cols: K F X Y
[-0.72, -0.51, -0.18,  0.24] = j286
[-0.36, -0.24,  0.24, -0.18] = j437
[ 0.53,  0.23, -0.18,  0.42] = j159
[ 0.53,  0.23, -0.18,  0.37] = j484
at: [ 0.24, -0.18] | j437, 3
col: [-0.18, -0.18] | X
col: [-0.36,  0.53,  0.53] | K
col: [-0.18,  0.42] | Y
col: [-0.18,  0.42,  0.37] | Y
at: [-0.51, -0.18] | j286, 2

cols: W E B H L J R C S V
[ 0.00,  0.35,  0.13,  0.65,  0.17,  0.16,  0.73, -0.39, -0.23,  0.35] = j195
[ 0.12,  0.53, -0.21,  0.52,  0.26,  0.13,  0.08, -0.53, -0.03,  0.36] = j427
[-0.02,  0.42, -0.03,  0.41,  0.06, -0.09,  0.34, -0.39,  0.05,  0.30] = j825
[ 0.03,  0.41, -0.23,  0.64,  0.05, -0.16,  0.69, -0.23,  0.27,  0.19] = j948
[ 0.12,  0.53, -0.21,  0.52,  0.26, -0.17,  0.08, -0.53, -0.03,  0.36] = j656
[ 0.75, -0.05,  0.60,  0.09, -0.05, -0.14,  0.65, -0.20,  0.18,  0.09] = j429
[-0.09,  0.40, -0.32,  0.30,  0.29,  0.02,  0.36, -0.17,  0.46,  0.39] = j209
[-0.26,  0.54, -0.40,  0.56,  0.01,  0.15,  0.72, -0.28, -0.35,  0.21] = j478
[-0.21,  0.74, -0.05,  0.60,  0.09,  0.04,  0.66, -0.30, -0.12,  0.26] = j143
[ 0.06,  0.13,  0.24,  0.05, -0.09, -0.39,  0.34,  0.06,  0.41,  0.30] = j561
[-0.03,  0.47, -0.25,  0.63,  0.37, -0.13,  0.29, -0.50,  0.00,  0.36] = j845
at: [ 0.41,  0.06, -0.09,  0.34, -0.39,  0.05,  0.30] | j825, 4
at: [ 0.74, -0.05,  0.60,  0.09] | j143, 2

cols: G Z P U D M A
[ 0.23, -0.20,  0.13, -0.02,  0.20, -0.20,  0.08] -> j370
[ 0.09, -0.13,  0.00,  0.00,  0.22, -0.09,  0.08] -> j531
[-0.23,  0.31, -0.37,  0.04, -0.05,  0.11,  0.06] -> j833
[-0.05, -0.04,  0.20, -0.01, -0.16,  0.16,  0.05] -> j775
[ 0.47, -0.64,  0.91, -0.10, -0.11, -0.19, -0.24] -> j928
[-0.05,  0.20, -0.04, -0.01, -0.22,  0.12, -0.16] -> j872
[-0.05, -0.04,  0.20, -0.01, -0.16,  0.16, -0.15] -> j866
[ 0.09, -0.13,  0.00, -0.06, -0.01,  0.01, -0.21] -> j934
col: [ 0.16, -0.19] | M
find: [-0.05, -0.04,  0.20, -0.01, -0.16,  0.16,  0.05] | j775
col: [-0.37,  0.20,  0.91, -0.04,  0.20] | P

cols: sus Luso rifoz niti Dumor neto
[-0.46, -0.47, -0.09, -0.20, -0.26,  0.12]  j83
[ 0.06,  0.06,  0.11, -0.54, -0.58, -0.25]  j907
[ 0.44,  0.29,  0.10, -0.73, -0.27,  0.23]  j257
[-0.53, -0.56, -0.42,  0.86,  0.62,  0.15]  j501
[-0.53, -0.54, -0.25,  0.06,  0.11, -0.58]  j384
at: [ 0.06,  0.11, -0.54, -0.58, -0.25] | j907, 2
at: [-0.53, -0.56] | j501, 1

cols: Tek tulu Zor nuti tovem zakir mide Nisu bop vom
[ 0.13, -0.05,  0.09,  0.04, -0.26, -0.02,  0.25,  0.30,  0.20, -0.11] -> j241
[ 0.01,  0.01, -0.03,  0.07, -0.17,  0.05, -0.16,  0.06,  0.74,  0.07] -> j369
[ 0.05,  0.18,  0.01,  0.25,  0.04, -0.02, -0.26, -0.55,  0.20, -0.07] -> j357
[ 0.01,  0.04,  0.04, -0.01, -0.30,  0.10,  0.02, -0.25,  0.17, -0.15] -> j687
[-0.09,  0.02,  0.02,  0.04, -0.05,  0.02,  0.09,  0.16,  0.00,  0.04] -> j853
[-0.02, -0.05,  0.13, -0.01, -0.03,  0.07,  0.03, -0.33, -0.20, -0.11] -> j538
[-0.03, -0.03, -0.01, -0.20,  0.00, -0.06, -0.25, -0.04,  0.56, -0.09] -> j91
[-0.05,  0.03, -0.04,  0.03, -0.04,  0.00,  0.01, -0.14, -0.09,  0.04] -> j702
[-0.08, -0.05,  0.01,  0.09, -0.06, -0.06, -0.08, -0.36, -0.25,  0.04] -> j306
[-0.22, -0.33,  0.11,  0.20,  0.07, -0.16, -0.07,  0.09,  0.14,  0.15] -> j982
col: [ 0.16, -0.33, -0.04, -0.14] | Nisu
col: [-0.26,  0.02,  0.09] | mide
col: [-0.33, -0.04, -0.14, -0.36,  0.09] | Nisu
at: [ 0.04, -0.26, -0.02,  0.25] | j241, 4

cols: Vuv Tiba repu Degi saduz
[ 0.32, -0.49, -0.01,  0.44,  0.87] = j844
[ 0.44,  0.65, -0.78, -0.75,  0.18] = j649
[-0.57, -0.61,  0.83,  0.72,  0.15] = j755
col: [-0.01, -0.78] | repu
col: [ 0.44, -0.57] | Vuv
col: [-0.75,  0.72] | Degi
at: [-0.49, -0.01,  0.44,  0.87] | j844, 2

cols: Noze fivot mip suke bigu Lus
[-0.44,  0.23, -0.45,  0.20,  0.82,  0.43] : j972
[ 0.23, -0.46, -0.36,  0.20,  0.80,  0.43] : j966
[ 0.23, -0.45,  0.20,  0.82,  0.45,  0.43] : j706
find: [-0.44,  0.23, -0.45,  0.20,  0.82,  0.43] | j972
at: [-0.36,  0.20,  0.80,  0.43] | j966, 3
at: [-0.45,  0.20,  0.82,  0.43] | j972, 3
at: [ 0.23, -0.45,  0.20,  0.82,  0.43] | j972, 2
at: [-0.46, -0.36,  0.20,  0.80,  0.43] | j966, 2
at: [0.20, 0.80] | j966, 4
at: [ 0.23, -0.45,  0.20,  0.82,  0.45] | j706, 1

cols: Kod kura vidi ser laniz Kimek Sokir pedu
[ 0.10,  0.19,  0.11,  0.30, -0.10,  0.01,  0.09,  0.04] : j350
[-0.08, -0.06,  0.00,  0.24, -0.13, -0.01,  0.04, -0.20] : j216
[-0.10, -0.13,  0.24, -0.20, -0.01,  0.04,  0.00, -0.06] : j884
[-0.07, -0.31,  0.11,  0.82, -0.74,  0.10,  0.27,  0.17] : j281
[-0.34, -0.13,  0.08, -0.52,  0.60, -0.23, -0.56,  0.09] : j507
[ 0.26,  0.22, -0.03,  0.30, -0.50,  0.21,  0.47, -0.09] : j569
[ 0.00, -0.01, -0.06,  0.24, -0.13, -0.08,  0.60, -0.12] : j863
[-0.18, -0.43, -0.23,  0.40,  0.17, -0.32, -0.13, -0.36] : j572
at: [-0.08, -0.06,  0.00,  0.24, -0.13, -0.01] | j216, 1
at: [ 0.30, -0.10] | j350, 4
at: [-0.06,  0.00,  0.24, -0.13, -0.01,  0.04, -0.20] | j216, 2

cols: fonab Memu lesov fumad melis lagum sete gosud foni gufo
[ 0.20, -0.22,  0.07,  0.13,  0.21, -0.47, -0.18,  0.06, -0.07,  0.39] : j247
[-0.27,  0.32, -0.17,  0.32, -0.13,  0.14, -0.20, -0.03,  0.08,  0.25] : j293
[-0.06,  0.01, -0.05, -0.18, -0.20,  0.24, -0.10,  0.10, -0.07, -0.33] : j53
[ 0.20, -0.22,  0.07,  0.13,  0.21,  0.11,  0.06,  0.15,  0.30, -0.22] : j161
[-0.23,  0.16, -0.16, -0.08, -0.07,  0.13,  0.05,  0.07, -0.04, -0.21] : j512
[-0.38,  0.33, -0.28,  0.06,  0.16, -0.34, -0.25,  0.10, -0.13,  0.30] : j979
[ 0.01, -0.23, -0.12, -0.10, -0.13,  0.25,  0.14, -0.03,  0.08, -0.20] : j780
[-0.49,  0.64, -0.26,  0.16,  0.17, -0.10,  0.14, -0.16, -0.05,  0.26] : j103
[ 0.19, -0.29,  0.09, -0.04, -0.12,  0.12, -0.85,  0.22, -0.51, -0.53] : j378
[ 0.17, -0.26,  0.06, -0.07, -0.05, -0.09, -0.14,  0.10, -0.01, -0.09] : j606
[-0.17,  0.09, -0.15,  0.10,  0.20, -0.32, -0.39,  0.13, -0.29,  0.23] : j47
col: [ 0.21, -0.13, -0.20,  0.21, -0.07,  0.16, -0.13,  0.17] | melis
at: [ 0.07,  0.13,  0.21,  0.11,  0.06,  0.15,  0.30, -0.22] | j161, 3
at: [-0.05, -0.18, -0.20] | j53, 3
at: [ 0.21, -0.47, -0.18,  0.06, -0.07,  0.39] | j247, 5
col: [0.14, 0.24] | lagum
at: [-0.13,  0.25,  0.14, -0.03,  0.08, -0.20] | j780, 5
col: [ 0.08, -0.05, -0.51] | foni

cols: mevek marip vus zito ginof zipid
[ 0.20, -0.49,  0.26, -0.66, -0.05, -0.57] : j49
[0.29, 0.83, 0.36, 0.52, 0.08, 0.21] : j516
[0.28, 0.33, 0.23, 0.69, 0.53, 0.14] : j991
[-0.20, -0.77, -0.26, -0.70, -0.32, -0.10] : j371
[ 0.28,  0.33,  0.23,  0.30, -0.81, -0.61] : j191
[-0.10,  0.11, -0.27,  0.43,  0.91,  0.49] : j961
[ 0.28,  0.33,  0.23,  0.30,  0.82, -0.61] : j173
[-0.10,  0.11, -0.27,  0.43,  0.91, -0.37] : j628
[-0.10,  0.43, -0.27,  0.11,  0.91, -0.15] : j68
[ 0.39,  0.35,  0.67, -0.01,  0.32, -0.57] : j219
col: [0.26, 0.36] | vus
at: [-0.26, -0.70, -0.32] | j371, 3
find: [-0.10,  0.11, -0.27,  0.43,  0.91, -0.37] | j628
col: [-0.20,  0.28] | mevek
col: [0.91, 0.82, 0.91, 0.91, 0.32] | ginof

cols: fizi duvob gulat Lub
[-0.09, -0.12, -0.13, -0.38] -> j453
[-0.13, -0.10, -0.17, -0.23] -> j27
[-0.12, -0.03, -0.50, -0.71] -> j742
[-0.09, -0.21,  0.80,  0.56] -> j223
[-0.13, -0.12, -0.09, -0.15] -> j93
col: [-0.23, -0.71,  0.56, -0.15] | Lub
find: [-0.12, -0.03, -0.50, -0.71] | j742
at: [0.80, 0.56] | j223, 3
at: [-0.13, -0.12, -0.09] | j93, 1
col: [-0.10, -0.03] | duvob

cols: mufol Dum Roki zoze vaz mabiz fave
[-0.57, -0.75,  0.58,  0.38,  0.36,  0.45,  0.69] = j710
[ 0.38,  0.36,  0.47,  0.69,  0.12,  0.26, -0.35] = j617
[ 0.02, -0.12, -0.66, -0.73, -0.12, -0.60,  0.61] = j952
at: [ 0.02, -0.12, -0.66] | j952, 1
at: [0.38, 0.36, 0.45, 0.69] | j710, 4

cols: lilin mufe nezur kesun
[-0.06, -0.19, -0.71,  0.60] -> j657
[-0.14,  0.21,  0.91,  0.79] -> j860
[-0.21, -0.40,  0.36,  0.13] -> j417
[ 0.13, -0.19,  0.22,  0.06] -> j768
[0.13, 0.21, 0.22, 0.06] -> j332
[ 0.08, -0.12,  0.40, -0.22] -> j43
[ 0.06, -0.16,  0.33,  0.10] -> j432
[-0.07,  0.20, -0.24, -0.18] -> j140
[ 0.04, -0.22,  0.05,  0.21] -> j579
col: [-0.19,  0.21, -0.12, -0.16] | mufe
col: [-0.18,  0.21] | kesun
at: [-0.24, -0.18] | j140, 3
at: [0.91, 0.79] | j860, 3
col: [-0.40, -0.19,  0.21] | mufe
col: [ 0.08,  0.06, -0.07,  0.04] | lilin
at: [ 0.13, -0.19] | j768, 1

cols: rutav Zun Teto Vos bakuz kese tumav tinis sikif lat
[-0.04, -0.11, -0.07, -0.03, -0.56,  0.58,  0.16, -0.13, -0.06, -0.01] = j377
[ 0.39, -0.90, -0.68,  0.12, -0.05, -0.30,  0.63,  0.58, -0.62,  0.21] = j680
[ 0.45,  0.50,  0.80, -0.09, -0.56,  0.58,  0.16, -0.59,  0.61,  0.36] = j821
[ 0.09,  0.87,  0.52, -0.05, -0.60,  0.39, -0.29, -0.65,  0.66,  0.43] = j347
[-0.29, -0.63, -0.18, -0.25,  0.35, -0.47, -0.27,  0.42, -0.27, -0.47] = j239
at: [-0.29, -0.65] | j347, 7
find: [ 0.45,  0.50,  0.80, -0.09, -0.56,  0.58,  0.16, -0.59,  0.61,  0.36] | j821
at: [-0.05, -0.60,  0.39, -0.29, -0.65,  0.66] | j347, 4
col: [0.39, 0.45] | rutav
col: [0.80, 0.52] | Teto
at: [-0.60,  0.39, -0.29, -0.65] | j347, 5

cols: Fipeg Popa Bevov tem
[-0.02, -0.06, -0.23, -0.04] = j782
[ 0.13, -0.21, -0.30, -0.25] = j284
[-0.29, -0.10,  0.72,  0.01] = j375
[-0.06,  0.40, -0.03, -0.19] = j724
[-0.32,  0.22, -0.39,  0.62] = j935
col: [0.40, 0.22] | Popa
col: [-0.29, -0.06] | Fipeg
at: [-0.39,  0.62] | j935, 3

cols: ribo zuv bozit sis neli
[ 0.74, -0.32,  0.02,  0.65, -0.31] = j168
[ 0.08,  0.15, -0.09, -0.33,  0.06] = j956
[-0.85,  0.14,  0.05, -0.39,  0.15] = j14
[-0.19,  0.15, -0.16, -0.24,  0.11] = j620
[ 0.37, -0.10, -0.25,  0.15,  0.04] = j558
[ 0.08,  0.15, -0.03, -0.47,  0.30] = j937
[-0.05,  0.15, -0.10, -0.25,  0.04] = j137
at: [ 0.37, -0.10, -0.25] | j558, 1
at: [ 0.74, -0.32] | j168, 1
col: [0.15, 0.11, 0.04, 0.30, 0.04] | neli
col: [ 0.15, -0.47, -0.25] | sis
col: [-0.31,  0.06,  0.15,  0.11,  0.04] | neli
at: [ 0.15, -0.10, -0.25,  0.04] | j137, 2

cols: bevip gafa dod Nok
[-0.31, -0.14, -0.68, -0.30] = j641
[-0.31,  0.26, -0.68, -0.30] = j330
[-0.14, -0.67, -0.30,  0.80] = j909
at: [-0.14, -0.68, -0.30] | j641, 2
at: [-0.67, -0.30] | j909, 2
col: [-0.31, -0.31] | bevip
at: [-0.31, -0.14, -0.68] | j641, 1

cols: kefur vunu Tagi bafi tudul let Zagi
[-0.16,  0.64,  0.25,  0.57, -0.11, -0.10,  0.50] = j712
[ 0.64,  0.57, -0.16,  0.25, -0.11, -0.10,  0.50] = j233
[-0.25,  0.67, -0.16,  0.79, -0.30,  0.00,  0.00] = j647
[ 0.67, -0.15, -0.11,  0.25, -0.11, -0.10,  0.50] = j473
at: [ 0.64,  0.57, -0.16,  0.25, -0.11] | j233, 1
at: [ 0.67, -0.16] | j647, 2
col: [0.50, 0.00] | Zagi
col: [0.64, 0.57, 0.67] | vunu
col: [0.25, 0.79] | bafi
at: [0.25, 0.57] | j712, 3

cols: Bek Dif Vizoz Nuna
[-0.07,  0.07,  0.05,  0.09] = j172
[ 0.62, -0.07, -0.04, -0.24] = j331
[ 0.02, -0.04, -0.07, -0.09] = j471
[ 0.16, -0.18, -0.45,  0.21] = j372
col: [-0.09,  0.21] | Nuna
col: [-0.04, -0.18] | Dif
at: [-0.04, -0.07] | j471, 2
col: [ 0.05, -0.04] | Vizoz

cols: dofu Fov muvod tipok
[ 0.10, -0.52,  0.60, -0.58] : j849
[ 0.48,  0.27,  0.48, -0.32] : j486
[ 0.21,  0.05,  0.59, -0.68] : j696
[ 0.48,  0.63,  0.48, -0.32] : j406
[ 0.60, -0.68,  0.11, -0.15] : j182
[-0.27,  0.40, -0.68,  0.59] : j659
at: [-0.68,  0.59] | j659, 3
col: [0.27, 0.05, 0.63] | Fov
col: [-0.52,  0.27,  0.05,  0.63, -0.68] | Fov
at: [ 0.27,  0.48, -0.32] | j486, 2
at: [ 0.59, -0.68] | j696, 3

cols: zumok geb repin rurot zir Rin dore
[ 0.09, -0.06, -0.01, -0.12,  0.00, -0.04, -0.17] -> j455
[ 0.03, -0.10,  0.01, -0.03, -0.21,  0.06,  0.01] -> j946
[-0.09, -0.03, -0.17, -0.03,  0.01, -0.24,  0.01] -> j415
[-0.11, -0.15, -0.17, -0.18,  0.03, -0.24, -0.01] -> j205
[ 0.00, -0.13,  0.05, -0.01, -0.26,  0.09, -0.01] -> j570
[-0.12,  0.06,  0.35, -0.05,  0.03,  0.41, -0.13] -> j446
[ 0.01, -0.01, -0.03,  0.14,  0.12,  0.37, -0.04] -> j810
[-0.11, -0.22, -0.18, -0.10, -0.19, -0.08, -0.10] -> j562
[ 0.08, -0.13, -0.07, -0.10, -0.05,  0.07, -0.10] -> j4
[-0.05, -0.16, -0.11, -0.09, -0.04,  0.09,  0.00] -> j720
[ 0.08, -0.13, -0.07, -0.10,  0.21,  0.07, -0.10] -> j686
[ 0.03, -0.10,  0.01, -0.03, -0.21, -0.08, -0.05] -> j72
find: [ 0.03, -0.10,  0.01, -0.03, -0.21, -0.08, -0.05] | j72
col: [-0.21,  0.01,  0.03, -0.26,  0.03,  0.12, -0.19, -0.05, -0.04,  0.21,
 -0.21] | zir
col: [-0.03, -0.03, -0.18, -0.01, -0.05,  0.14, -0.10, -0.10, -0.09, -0.10,
 -0.03] | rurot
col: [-0.17,  0.05,  0.35, -0.03] | repin

cols: dava vad digi Disep
[ 0.04,  0.18, -0.09,  0.22] : j243
[-0.04,  0.59, -0.12,  0.65] : j336
[-0.11,  0.46, -0.09,  0.19] : j627
[-0.03,  0.35, -0.09,  0.46] : j135
[-0.19,  0.19, -0.09,  0.19] : j39
[-0.03,  0.35, -0.09,  0.19] : j815
[-0.02,  0.18,  0.15, -0.09] : j652
[ 0.06,  0.18, -0.09,  0.15] : j92
at: [-0.09,  0.15] | j92, 3
find: [-0.19,  0.19, -0.09,  0.19] | j39
at: [-0.09,  0.46] | j135, 3
col: [ 0.19,  0.46,  0.19,  0.19, -0.09] | Disep
find: [-0.03,  0.35, -0.09,  0.19] | j815
col: [-0.09,  0.15, -0.09] | digi
col: [ 0.19,  0.19, -0.09] | Disep

cols: Binev nasit fizu dad mero Rete Ferav
[ 0.80, -0.08, -0.23, -0.45,  0.54, -0.08,  0.14] = j676
[-0.19,  0.30,  0.46,  0.44, -0.32, -0.03,  0.05] = j993
[ 0.04, -0.33, -0.47, -0.60,  0.15, -0.09, -0.11] = j629
[ 0.04, -0.33, -0.47, -0.09, -0.60,  0.15, -0.11] = j249
[ 0.29,  0.15,  0.21, -0.73, -0.20, -0.41,  0.31] = j44
[-0.30, -0.24, -0.33,  0.22,  0.15,  0.26, -0.27] = j743
at: [-0.47, -0.60,  0.15, -0.09, -0.11] | j629, 3
at: [-0.47, -0.60] | j629, 3

cols: rav fudo kulid Bodu gelag Sabo gof Lapam roz zude
[-0.01,  0.12,  0.00,  0.02, -0.04, -0.09, -0.12,  0.15,  0.13,  0.00]  j514
[ 0.18,  0.10, -0.15, -0.39,  0.20,  0.57,  0.50,  0.00, -0.09, -0.30]  j322
[-0.07, -0.08, -0.02,  0.00, -0.08, -0.09, -0.12, -0.06, -0.04,  0.00]  j765
[-0.07, -0.06, -0.02, -0.16, -0.26,  0.05, -0.33, -0.05,  0.03, -0.13]  j290
[ 0.66,  0.16,  0.25, -0.54,  0.37,  0.65,  0.76, -0.56, -0.11, -0.58]  j120
[ 0.47,  0.22,  0.38,  0.33,  0.62, -0.44,  0.68, -0.36, -0.01,  0.04]  j688
[ 0.09,  0.09, -0.02, -0.11,  0.09,  0.20,  0.19,  0.03,  0.02, -0.10]  j777
[-0.03, -0.09, -0.02, -0.05, -0.06, -0.06, -0.06, -0.12, -0.08, -0.05]  j576
col: [ 0.00, -0.13, -0.58,  0.04, -0.10, -0.05] | zude
at: [ 0.25, -0.54,  0.37] | j120, 3
find: [-0.07, -0.08, -0.02,  0.00, -0.08, -0.09, -0.12, -0.06, -0.04,  0.00] | j765

cols: bap zera duna vamer vuvuk dufu
[-0.36,  0.61, -0.58,  0.42,  0.51,  0.29] = j923
[-0.19,  0.65, -0.24, -0.39,  0.52, -0.14] = j591
[ 0.21,  0.11,  0.57, -0.30, -0.59,  0.12] = j443
[ 0.63, -0.59, -0.26, -0.45, -0.13, -0.44] = j831
[-0.25, -0.16,  0.36, -0.65, -0.04,  0.12] = j409
[-0.44,  0.18,  0.69,  0.54, -0.12, -0.33] = j407
[ 0.16, -0.71, -0.49,  0.37,  0.10, -0.57] = j605
[-0.42, -0.71, -0.65,  0.36, -0.63, -0.20] = j215
at: [-0.71, -0.49,  0.37,  0.10] | j605, 2
col: [-0.45, -0.65,  0.54,  0.37,  0.36] | vamer
col: [-0.14,  0.12, -0.44,  0.12, -0.33, -0.57] | dufu
at: [ 0.54, -0.12, -0.33] | j407, 4
col: [-0.33, -0.57] | dufu
col: [ 0.57, -0.26,  0.36,  0.69] | duna
col: [ 0.10, -0.63] | vuvuk

